In the data rows, the value 50 means zero.
Here are some numbered points:
62 37 27 42 70 40 54 63 22 39 68 53 41 49 49 51 0
46 54 43 52 40 31 52 34 51 24 73 23 36 45 34 62 1
51 47 67 55 54 39 52 43 55 54 41 50 41 44 64 56 2
47 51 48 47 39 40 50 42 51 30 65 33 45 47 31 59 3
77 35 32 28 78 43 37 69 13 37 77 46 50 49 49 51 4
26 75 26 70 40 44 77 29 67 50 56 47 54 73 67 25 5
58 37 70 34 42 75 28 75 48 72 34 72 74 42 24 50 6
50 45 69 55 55 38 52 44 53 54 41 51 42 45 63 57 7
70 42 26 33 71 40 45 64 20 37 74 45 36 42 65 64 8
53 46 68 54 51 38 53 46 57 55 42 52 39 45 65 58 9
45 55 45 50 40 32 51 35 50 26 69 27 38 44 35 61 10
31 71 31 73 44 57 71 30 69 51 50 50 50 49 49 51 11
50 55 29 55 59 53 55 47 48 46 52 45 43 56 49 51 12
52 48 54 44 43 48 48 49 50 50 50 50 50 49 49 51 13
New points follow, each followed by the number of its nearest point above.
27 74 29 73 41 51 74 28 69 50 51 47 53 74 61 26 >> 5
58 41 68 35 41 71 27 72 45 68 34 70 72 39 22 51 >> 6
25 75 27 72 41 46 76 27 67 49 55 47 54 74 63 26 >> 5
59 35 72 33 40 80 26 79 51 75 31 76 79 42 49 51 >> 6
25 77 27 68 40 47 78 28 70 47 54 48 55 76 65 27 >> 5
55 36 72 32 44 79 29 77 45 73 34 74 78 38 25 48 >> 6
58 36 71 32 45 80 28 80 53 78 27 75 77 43 23 46 >> 6
50 53 29 58 60 53 55 47 47 46 51 47 44 55 57 47 >> 12
57 38 70 34 41 73 31 73 47 71 35 68 72 42 28 49 >> 6
24 74 27 74 43 49 75 28 66 48 54 47 53 71 64 25 >> 5
58 37 71 32 41 79 27 79 50 74 30 75 78 43 22 49 >> 6
59 36 71 34 42 78 27 78 48 73 32 74 76 41 23 48 >> 6
32 68 31 74 47 59 68 33 68 51 44 47 50 69 57 51 >> 11
27 74 29 72 40 49 75 28 68 50 53 47 53 74 62 27 >> 5
50 56 29 57 59 54 56 47 49 46 51 46 44 57 58 46 >> 12
29 71 26 71 42 52 76 31 65 53 48 48 56 73 58 25 >> 5
52 45 59 42 42 53 42 55 49 50 51 49 56 43 30 55 >> 13
56 38 68 34 41 72 31 71 46 69 37 67 71 41 24 51 >> 6
72 40 27 31 73 39 43 65 17 37 76 45 35 41 65 67 >> 8
